[[ 10   3   7  -4 -12   0   3  10]
 [-30 -22   3  21  18  -3 -24 -10]
 [ 23  11 -22 -37 -25  -4  14  13]]
|
[[-30 -22   3  21  18  -3 -24 -10]]

[[ 11   4  -6 -18 -22 -21 -22 -22 -29 -28 -32 -37 -32 -30]
 [ 11  14  20  20  23  19  23  24  24  21  26  33  36  31]]
|
[[11 14 20 20 23 19 23 24 24 21 26 33 36 31]]

[[-12  26  -1 -11  -1   6  -4  -1  -9  -4   1 -13 -10  -2]
 [  0   1   0   0   0   0   1   0   0   0   0   0   0   0]
 [  0   1   0   1   0   0   0   0   0   0   0   1   0   0]
 [-11   4   8   8  -4   0   7  41  -6 -10   2  -6  15   7]]
|
[[  0   1   0   0   0   0   1   0   0   0   0   0   0   0]
 [-11   4   8   8  -4   0   7  41  -6 -10   2  -6  15   7]]

[[ 13  -8  -1 -12   8  -3 -10  10 -25   7   0   6]
 [-14  10  -7  33  -1 -11  27 -24  38  -4  -1   5]
 [ -1  -1 -15  21   3 -18  17 -10  15  -5  -5  12]
 [  1 -34 -11  -1  25 -26   3 -22  -3  17   0   8]
 [  0  33   8   9 -20  22   5  17   8 -16   0   0]
 [  5 -18 -14  11  14 -24  10 -15  -3   6  -4  14]
 [ 15   9 -20  26   0 -22  19   6  -6  -9  -9  28]]
|
[[-14  10  -7  33  -1 -11  27 -24  38  -4  -1   5]
 [  1 -34 -11  -1  25 -26   3 -22  -3  17   0   8]
 [  5 -18 -14  11  14 -24  10 -15  -3   6  -4  14]]

[[-12 -33  24  -1 -23 -25   9 -14  33  16  26 -33 -18  -1]
 [  3 -30 -13  -2   1 -16  -2 -29 -21 -35 -13  -6   5   5]
 [-29  22  -9  30  15   3 -27 -10 -16 -26 -12   2 -37 -29]]
|
[[  3 -30 -13  -2   1 -16  -2 -29 -21 -35 -13  -6   5   5]]

[[  5  -3   2  -7   9  -4  -1  -6 -14  -2  -1   0   4 -12]
 [  3   1  -8   3  17   8   1   3 -31 -13  10 -10  -5  -2]
 [  5   4   3 -11 -19 -10   5  -9  34  12  -8  10   3  -7]
 [  5   1  -2   3  16   3   3   4 -37  -2  -3   6  -1  -1]
 [  7   4   0  -2  13  -6   5  -1 -23  -2 -18  19  -3  -5]
 [-11  -7  -2   6   3   1 -12   6  -4  -9   2   0  -1  18]]
|
[[  3   1  -8   3  17   8   1   3 -31 -13  10 -10  -5  -2]
 [  5   1  -2   3  16   3   3   4 -37  -2  -3   6  -1  -1]
 [-11  -7  -2   6   3   1 -12   6  -4  -9   2   0  -1  18]]

[[ 29   0 -33  17]
 [  4 -34  15   2]
 [  7  23 -20   4]
 [ 15  30 -12  11]
 [-21  38  10 -11]
 [ 26 -25 -26  14]
 [-16 -22  15 -11]
 [ 14  29 -12  10]
 [ -8  29  -3  -4]]
|
[[  4 -34  15   2]
 [ 15  30 -12  11]
 [ 26 -25 -26  14]
 [ 14  29 -12  10]]
